Each path below is one point turned by a fixed rotation once a step. After each direction that follows a path, write how fast that rotation turns it, in deg/step (0 if it stays still).
Each turn is a multiple of 5 degrees from 10 to 175, or 0.
Each row of a path follows its step; steps can be skipped.

step 4: [-19  -2  19  15   9 -23 -13 -20  -6   7  -7 -16  13 -19  15 -12 -17   6
   4  -7   2  20  22  24   8 -17  18  15   5   6  24  -9 -26  -2  10  -4
  -4 -27  16  12  12  -7]
step 11: [ 14  10  -4   1   1   6 -13   0   3 -14  -5  -4  -9  -9  -6  16 -10 -39
  26  -8 -12   9   6  -1 -10  21 -22  33  10   0 -18   9   6  -4  11  -4
  -1  12 -30  -5  37  -3]
step 12: [ -7 -11  11   5  11 -20  18  28 -23 -13  -8  -3  -2  13   2   5 -17 -23
   0  19  13  -4 -32  21 -30   6  -7 -21  -7 -12  24  -4   0  -9  -5  10
  11 -24 -11   5   8   3]
step 16: [ 10   9  -8  -1   0 -31 -20  -4   5  15   0 -26  -5   1 -11  -6  -4 -36
 -25 -19 -25  13  12 -15  15  -3   0  -1  -6   7  -8 -10 -13   8 -19 -28
  -7  -7  -5  -2 -25  -7]
step 18: [  3  -8   8   6  -1  -2 -12   8 -23 -13 -11   6 -16  35  -9  12  23  38
  -2   8   2 -23 -10  -9  11  -6  -2 -15  16   0   8 -13  -4 -26   5 -17
 -10  -2 -16 -27  10  -3]
step 19: [ 15 -17 -10 -13   9 -10 -13   8 -16  40  -1   8  -5   5 -12  36  -1  -4
  -6  -2  -6  21  -1 -10  26   9 -13  21  14   8   8  10   7  17   2 -15
 -14 -18   9  12 -25   3]
step 21: [ -1   1   4  28 -10   9  -2  20 -19 -15 -14  -9   2  20  -9 -18   8  14
   1 -33   6   7   6  11 -10   0  -9   7  10   9 -14  14 -20  -6 -10   8
 -17  -8 -36 -32  -5 -11]
step 22: [ -1   2 -16 -17  28  -1  13  30  -1  14 -21   7  12  -5  -2  13   0 -23
  13 -28 -12   3   7  11   3  14  -1  10  -1   6  44   4  -4 -10   9   5
  -8   7  -6  14 -19  21]
step 23: [  5   1  15  -9   2 -11   7 -25   9   5 -21 -13  -5 -13  22  17   6  -6
  18  24  -2 -22  20  23  -4   0 -11 -23  13  16   2  -7  -2 -11  16   9
  37   4 -24   5   4 -13]
step 27: [ -3 -12  10  14 -20 -13 -16 -23 -12  -1  -6  30   9   3  -5 -27  12 -13
  11   1 -19  -3  -8  11  -5  -7   8  26   2  -3  21 -29  -4   8 -23   5
 -22  -7   0  -6 -12  25]
Directions:
[ -6  -1   3  -5   1  -4  -4   8   1  -1   0   2  -9  -3   7  -6   1   3
   7  -1   6  -3   2   3   0  -2   1   1   0 -12  -1  -2  -2  -2   7   0
   6  -4   1   8  -3  -4] : 135
[ -2  -4   4   7   4  -7  -4  -4  -8  -7   1  -2   9   0  -6  -5   3   6
  -1  -3   7  -1   3   4   4  -2  -3 -10   1   0  -1   1   3   1  -2  -3
  -1   0  -4   6   1  -3] : 130
[  2   3  -1   1   4   6   6  -6  -7   2  -4  -5   0  -1   4   4  -1   8
   4   3   1  -4 -11  -3   8  -3  -1   4   5   1   5  -6   3   2  -2  -1
   5  -2   4   5  -2  -8] : 70
[-2  0 -6 -6 -3  2 -7 -1  6 -7  2 -3 -2 -2  6  1  5  3  0 -1  5 -1  1 -6
  0  2 -6 -1 -4 13 -3 -8 -3 -5  0 -5  2 -4 -8 -2  1 -4] : 145
[ 4  3  5 -7  1 -8  2 -4 -4 -2 12 -3 -1  0  5  1  5 -2  4  0  3  4 -5 -3
 -1  8 -2  3  5  0 -8  8 -1  5 -4 -3  3  4  2 -2 -2  0] : 80
[-3  1  2 13 -2  0  4  3  2  5  5  5 -1 -6  8 -3 -8  4  0  0  6  5  5 -6
  3  6  0  1  0  1  2 -3 -3  5 -2 -3 -7  6 -3 -2 -3 -4] : 65

step 1: [ 34  10 -13 -26   7 -18 -23 -22   8  31  10   8 -19  -4 -13   1  -7  25
 -32  15  -5  -4  -2  11  18  -2 -10 -16   8   9 -17 -14  -5  -5   6   2
   4  -6 -12   8  -2  11]
step 2: [ 30   2  -9 -28  11  -2 -19  -1   0   1  -4  10  -1  26   8  -6 -17  10
   8  -3  -2  12  -8 -18   0 -19   3  -3  -2   4  15  -5   5 -42   7  19
  26  25  27   3 -12   9]
step 3: [  7   8  18  -8   3 -29 -13  -4  -1  29  10  31  -5   1  17  14  -1 -14
  23 -25  12  13  -7 -12   7 -12   5  28  -1  12 -19  24 -14   5   7   9
  -1  21  12   1  -3  20]
step 4: [-24   7   7  12   3  -6 -21  -6   0  -8  -7 -10   0  12   8   1   3   6
  -6 -16  -2  11  -6 -26  26 -14   1  24  15   0 -18   4   7  21  -4  20
  26 -11 -16   0 -44  16]
step 9: [-14  27  10   5  -5   4   2  -9 -18   8  -8   5  -3  -7  14  25  19   9
  23  -8  27 -17 -11   8 -22 -18 -17   8 -11  19 -15  -8  17  10  -5  10
 -19  19 -19 -23 -12 -13]
step 10: [-18   0  -6 -14  -8  19  -1 -16  18   9  -1 -17   6   3  16  15  -6  -3
 -18  38   7   9  -9  -4   5  -6  12  19   4  16   0 -10   9  10 -13  21
 -18  -6 -23  -3 -22 -38]
step 15: [-14  19  -7 -14  15 -20 -11  13  12  15  -7   8   2 -15  12  19  11   0
 -26  -4   8 -19  -9 -11  -4  -3  14  14 -20 -21 -36 -12  21  -2  14  24
  -9  21  16   7  12   1]
step 16: [ 15 -10   5 -36  15 -11 -17   0  21   3  -5 -35   4   6 -28  21  -3 -21
  -4   4   2  21   3 -15  10 -17  15   3 -16 -28 -14   2   2  12  -2   9
   0   0 -10   5 -20   6]
step 20: [ 10   2   8  -4  -3 -20  21 -10 -15  -9  15  27 -12   7   3 -14  -1   4
  24  -4   1  -2 -25 -35  30  -2  11  28  -2   4  -1  -1  -2  -8  16  22
  -5  19  -9  -7  -3  29]
step 26: [  2  18  19  -9  -1 -26   7   3 -11   3  -7 -11 -11 -25  22   8  -1   5
   5  11  -3   1 -34   1  -8  -1  -3   4  11  44   8  -4   1   4   6   5
 -19  24  -3 -32 -17 -10]
Directions:
[-1 -1 -1  2 -1 -3  6 10  3  3 -3 -3  3 -5  4  3  7 -1 -5  2 -1  2 -5 -8
  0 -3  2  7 -9  2  4  1  7  8 -1  3  1 -1 -8 -3 -1  2] : 65
[-9 -4 -5 -2  2  0 -7  3  0 -7 -4 -7 -1 -2  3  2 -1  2 -4  6  4  1  2 -7
  3  2 -5 -5  0  7  2 -8 -7  1 -3  5  2  6  4  7  1  2] : 130
[ 3 -2 -1 -1  8  4 -5  0 -2 12 -3 -4 -3 -3  1  2 -3  0  4  6  5 -3  2 -4
 -4  0 -3 -6 -9  3 -1  2 -3 -9  2 -1 -4 -4 -4 -6 -7 -1] : 45
[-6  5  0  1 -5 -4  2 -3 -5  3 -4  3 -5  6 -5 -6 -5 -3 -4 -5  6  2 -1 -9
 -7  3  2 -1 -2  2 -1  2  0  7  7  6 -3  2  5 -5 -3 -6] : 65
[ 3 -4 -4  0 -2  9  2  2  3 -4  0  2  4  9 -6  1 -2 -3 -1  8 -5  9 -6  0
 -2  1 -5 -4 -2 -2  3  7  5  0  2 -1 -3  5  4  4 -9  4] : 125
[ 1 -1  2  4 -4 10  8 -6  1 -4  5 -9 -8 -1  4  6  0  2  4  3  1 -4  3 -3
  1  1  0  1 -1  6 -1  3  4  2 10 -3  4  4 -1  2  4 -6] : 25
[-5  1  2 -9 -7  3  0  1  8  5  7  0 -2  0 -6 -6 -2  4  4  2  4  6 -4 -5
  2 -6  1  4 -2 -1  1 -3 -8  2  0 -9 -2 -5 -4  3  2 -1] : 170
[ 0  0  2 -3 -4 -1  4  3  3  7 -4  2  4  3  1  7  6  3 10  0  1  2  1  0
 -2  7 -9  1 -6 -6 -4 -2 -1  2 -5  1  7  0  9  1  2 -8] : 115

step 2: [ 25  26  -3 -10  12   7 -14 -11  17  -9  13  25   5  -8  11  27   0  13
   1  29  -3  18  -3  27  13  -7 -15  -3  -4  -3  14 -14 -10  -7  15 -26
   0 -15 -14 -12 -10  26]
step 6: [ -6   0  -3 -11  15  -4  25  19   7  15   7  14  -6  -8  -5 -24  14   2
  -2   3  -7   5  29  31 -16  -6  18   3   4  -9   1 -28   1  -8 -14 -10
 -16 -30  -6 -33 -16 -11]
step 11: [ 20  -8   7   8  -7  26 -10  -7  12  -5 -24   0  17  -6   6  -7  -2  -7
  -2  21  16   7  48  16 -27   2  -7  -2 -21  15   0   7   0  -4  -8 -21
 -18  -4  -9   0 -16  26]
step 12: [-20  33  -8   0  26  10  22   3  18   4   8  19  23 -12   4  -1   1 -19
   2  22  15   1   2  -4  20  11  11 -14  -3  14  -1   3   5  -5   7  13
 -10  42  -2 -18  -4  14]
step 17: [  9  12  11  13  12   6  20 -11   5  10  26  -6  -1  28 -14  19 -21  -4
 -25  22 -30   6   2   2  -7  14  -8 -10  16  37   2  -4   4   2 -21  12
 -20  -1  -2 -10  -4  -7]
step 19: [  1  16  29  40   0   7 -20  -1   4  14  -7  11   7  10   5   8  18  -7
  -4   5  -2   2   5   1  -3  24   9 -15   3  46   7 -15  19 -20  11 -13
  -5   1  -2  -6   7  20]
step 20: [ -2   1 -40   4  -4 -15  -9  18  20  24 -12  -6  -3 -11  24   2 -17  12
 -10  43  -1 -12  16  12   2  11   9 -10  -6   6  -4  -8  -7   4 -12   4
 -15  13  11 -18 -14  16]
step 24: [-23  21  -7  -1   3  24  20  16   3   5  11 -22  15  -9  11   7   4 -13
 -12   9  16  -5   8  10  11  20   8  -5  44   2  22   0   8 -31 -18   7
   3  13  -9 -10   7  -8]
step 25: [ 16   6  14  -7 -14   2   7  10  20  17  15  -2  19  19   4  11 -17  34
  36  20 -10  -9  -5  22 -13   1 -17   9   0   3   0   1   8  -5 -24 -16
 -13  -2 -27  -9 -14  -8]
step 28: [-26  -4 -11  21   4  10 -18  -2  30  11  -1  -2   5  24  32 -11 -12 -17
  20   6  -8 -16   4   4 -16 -21  16 -12  10  18  15  -3  11  -1  11  14
  -2  19 -15   7 -22  14]
Directions:
[-1 -4  8 -5 -4 -1  4  3 -5  3  0 -4  4 -1  4  0  1  8 -8  3 -4 -4  0  0
 -1  6  5 -2 -3 12 -3  4 -4 -7  3  1 -1  8  4  0 -6  0] : 10
[11 -5 -2 -2  6 -5  5  1 -6  0  7  6  5 -1  0  1 -2  0 -1 -6 -9  0 -5  7
 -1 -6 -5 -5 -1  0  0  2  0 -7  2 -1 -3 -8  0 -1  1 -2] : 90
[-7  6  3  1  3 -7  7  7 -1  1  0  1  6 -3  1 -3  8  5  9 -6  2 -4  2  0
  0 -6  4  2  0  6  0 -3  3 -1 -1  1  4  1 -7  6  7 -3] : 120
[-3 -2  3 -8  8  7 -6 -2 -6  5 -7  1  3  2 -1  3 -3  0  6  1 -2  1 -9  4
 -1 -3  4  1 -4 -1  3 -1  2  4  6 -5  0  4 -7  6 -4  6] : 155
[ -1   0  -3  -4   4   0   7  -1  -6  -1   2  -5 -10   2   8   7   0   5
   7   3  -3   1   5  -4   1  -4  -2  -2   7   2   6  -1   0   2   3   6
   4  -2  -3  -7  -6   2] : 95
[ -4  -1  -4  -5  -3  -3   9   3   0   0   4   3  -2   1  -1  -4  -5  -1
  -1   1  -4   0   1  -8  -2   4   4  -9  -6  -7  -1  -7  -2   5   3   3
 -11   4  -6   2   4   2] : 130
[ -6   4  -3   0  -4   3  -6  -2  -5  -5  -2  -3   4  11  -7   3   3   5
   1   2  -7  -1   2   3   2   0   3   0  -4  -3   4   1   5  -4   0   7
  -7  -5  -2  -3   1 -11] : 40

step 5: [ 14 -11  -1 -11 -14  25   6 -20   9 -11  -1   1  -2 -15  19   2  -5 -11
 -27  -6  10  -8   5  10  18 -12  18 -10   3   2  -9  -1  -1 -45  19  25
 -26   2  -8   7   4  -3]
step 7: [ 20 -25 -15  20 -17  12  16   4 -10   2  31  17   2  23  27  -3  15   5
   2   2   0   0   0  -4  16  -8  -9   8  11  -3 -26   1   6  20 -13  -2
  11  21 -17   5  17  13]
step 8: [ -1  -2   3   8  -3  -5  15  11 -38  12 -19  26  11  -4  -1 -32  16   7
 -18  -5  -1 -18 -13  12   5  -2   6 -21  -2  26 -20  14   4 -17  20  -1
  -1   6   8  14  -6  -8]
step 13: [ 16   1 -14 -22  12  11  29   3  -4  13  26   8  14 -21 -24   2  -5  -5
  15  -3 -11  -6  14  -2  -4   9  -9   5  20 -11 -14  18  23 -16  -3 -26
  -7   5  -3 -22  -6  16]
step 16: [-19  16 -17  -7  -7  -2   4 -25 -13  25  -4 -23  -5   6   9   3  -5  12
  18  21  20  -1  -3  18 -32  16  -8 -11  14   3   7  12   4 -21   2   1
   3  16   9 -18   1  21]
step 21: [ 14   0  15   8 -20   4  -2 -11 -11  -1   2   9 -16 -24   8   1   8 -18
   4 -11  20  -5   9 -10   9 -20 -25 -30  10  -8  11 -12 -10 -13  -5  -3
 -38  29   0  11  12   3]
step 22: [-11  -1 -16  26   7  -4  -2 -20   0  -4 -22   9  10  -3   1  15  18 -26
   8  17  -2  22  -3  23  -1  -9  -5 -16 -17  13   8  -8  18 -37  -5   1
  -4 -27   4  13  10  -6]
step 25: [-11  -8  -7  14  19  15   3  11 -17  -8  -7  13  -2 -40  17  22  -4   4
 -16  -8 -15   2   0  -4 -32 -20   3  21 -28  13   5  11  -7  -9   9 -21
   0  -3   9   6 -10  -8]
step 27: [  3  13   3  10  13  14  13  14  -9 -29   0  11 -21  -1   1 -30   9   9
   8   1  -1  16  -8 -27  -6  12   6 -33  -4 -11 -17  18  10 -10 -28   4
 -15  -4   9 -12 -10  -8]
step 28: [-18  17 -18  38   5   8  -8   7  -7 -29  -1 -22  12 -20   6 -10 -15  -4
 -13  12  -9  -1  21  26  -6  -4  23 -15   8 -10   1 -12 -10  12  12   9
  -2   9  10  -4   1 -17]
Directions:
[-4  3  2 -1 -4 -7  1 -1 -2  3  1  3  0 -3  4  8 -3 -3 -7 -7  5  0  3  8
 -5 -3 10  0 -4 -2 -2 -6  8  0 -1  0 -5 -2  7  3 -4 -6] : 110
[  1  -2   3   1  -2   2   2   5   4  -3   5   2  -6   5  -4  -6  -4 -10
  -2  -7   4   6  -8  -3   0   0  -1  -5  -3   0  -2   2   4   5   5   3
   3  11   8   0  -1   2] : 110
[  3  -6  -4   8   4   4   3   3  -2   1   3   5   3   3   1  -6  -6   2
 -11   3  -7   2   2  -1  -4   0   8  -5   5   2  -2   8  -4   5  -5  -1
  -6  -5   2   4   0   0] : 20
[-7  1  4  6  1 -6  5  2  4 -2 -1  5 -3 -3  1  2  2  1  7 -5 -2 12  9  1
 -3  1 -1 -2  7  1  7  2 -6 -6 -1 -2  1  4  2  4 -3  7] : 10
[  2  -9   4  -1   3  -2  -4   0   0   5   5  -7  -3   6   3  -2  -4   0
   4  -8   2  -5   3   0   7  -5   1  -2   4  -4   2  -4  -1   1 -13 -10
   1   3   0   1  -1   0] : 130
